Each row has a name. After each piece below comes the name of the row it's from, unless a question asks for something else. Each question is about the rows just above it. Places in a row count from 1.

[165 159  90  98 134] -> fis
[126  88 139 111 169] -> Fipov
[169 165 111 138  92] -> mon
[ 88 140 126 111 169] -> lofi
[104 120  99 164 120] -> Saf
[ 90 161 170 146  94] -> zev
[159  98  91 112 156] -> vusu
[112 156 159  98  91] is which row reordered?	vusu
[ 91  98 112 156 159] is which row reordered?	vusu
Put [ 90  98 134 159 165] back in order: which row is it?	fis
Which row holds these entries in another order? [169 111 126 140  88]	lofi
[164] is at row and place	Saf, 4
Put [111  88 169 139 126] back in order: which row is it?	Fipov
Where in the named rows is [99]?	Saf, 3

[113 119 113 166]  tedap
[106 120 123 149]  tade
[111 132 142 142]  fuso
[154  99  96 129]  Nima
[136 119 153 143]  Nito
[ 97 116 143  99]  foleb
[119 167 113 113]  puzu
[ 97 116 135  99]  konu
[119 167 131 113]  pid
Put [113 113 167 119] back in order: which row is it?	puzu
Where in the named rows is [135]?	konu, 3
Which row holds these entries in another order? [119 153 143 136]	Nito
Row and place of [154] in the named rows:	Nima, 1

[100 132 148 151 132] : pasod
[111 121 138 113 150] : Bunuf
[ 88 113 152 125 156] : runuk
[ 88 114 165 177 120] : rotuk
[156 152  88 113 126] : Kato
Put [113 126 156 152  88] back in order: which row is it?	Kato
Put [ 88 113 126 156 152] back in order: which row is it?	Kato
[ 88 114 120 165 177] is which row reordered?	rotuk

[104 133  92 148 162  92  80 105 111 111 133 143 116  95 107 137 160 130
  99 154 150 136 117 142 134 138 120 110 148 109 124 127 136 138 120 118
 160 130 111 168 146 128 153 137 148 131 165 126 138 137 106 109 148 127
 169 116 146 152 145 130]  rede
[106 143 136 142 134 147 146 165 148 116 160 111 133 154 153 146 130 127
 169 130 148 137 131 160 138 148  80 136 120 138 152 138  92 136 111 168
  99 150  96 111  98 123 163 109 101  93 153 171 135 105  91 124 128 135
 144 127  97 118 125 136]  fone
[132 128 144 149 122 116 110 129 163 153 106 135 106 122 155 118 118 117
 123 124 138 105 127 121 115 139  77  95  75 109 109 142 153 121 100 166
 116 151 142 103 152 136 116 134 123 134 142 136 132  97  92 143 166 121
 151 144 138 128 161 121]  valun
[106 143 109 142 134 104 146 165 148 116 160 111 133 154 153 146 130 127
 169 130 148 137 131 160 138 148  80 136 120 138 152 138  92 126 111 168
  99 150  96 111 148 124 162 118 128 145 137 170 109  92 107 117 105 110
 130 137 116 120 127 136]  gifot
asked: [106 143 109 142 134 104 146 165 148 116 160 111 133 154 153 146 130 127
 169 130 148 137 131 160 138 148  80 136 120 138 152 138  92 126 111 168
  99 150  96 111 148 124 162 118 128 145 137 170 109  92 107 117 105 110
 130 137 116 120 127 136]	gifot
Which row holds these entries in another order? [130 143  96 169 109 170  92 168 137 130 148 136  92 154 162 152 105 142
 160 137 117 146 109 111 138 127 137 120 127 128 133 148 134 150 104 124
 160 107 118  80  99 138 145 106 130 136 148 116 146 111 126 131 165 138
 148 153 110 116 111 120]	gifot
asked: [106 143 136 142 134 147 146 165 148 116 160 111 133 154 153 146 130 127
 169 130 148 137 131 160 138 148  80 136 120 138 152 138  92 136 111 168
  99 150  96 111  98 123 163 109 101  93 153 171 135 105  91 124 128 135
 144 127  97 118 125 136]	fone
Which row holds these entries in another order? [104 146 165 148 116 160 111 133 154 153 146 130 127 169 130 148 137 131
 160 138 148  80 136 120 138 152 138  92 126 111 168  99 150  96 111 148
 124 162 118 128 145 137 170 109  92 107 117 105 110 130 137 116 120 127
 136 106 143 109 142 134]	gifot
Which row holds [104 133  92 148 162  92  80 105 111 111 133 143 116  95 107 137 160 130
  99 154 150 136 117 142 134 138 120 110 148 109 124 127 136 138 120 118
 160 130 111 168 146 128 153 137 148 131 165 126 138 137 106 109 148 127
 169 116 146 152 145 130]?	rede

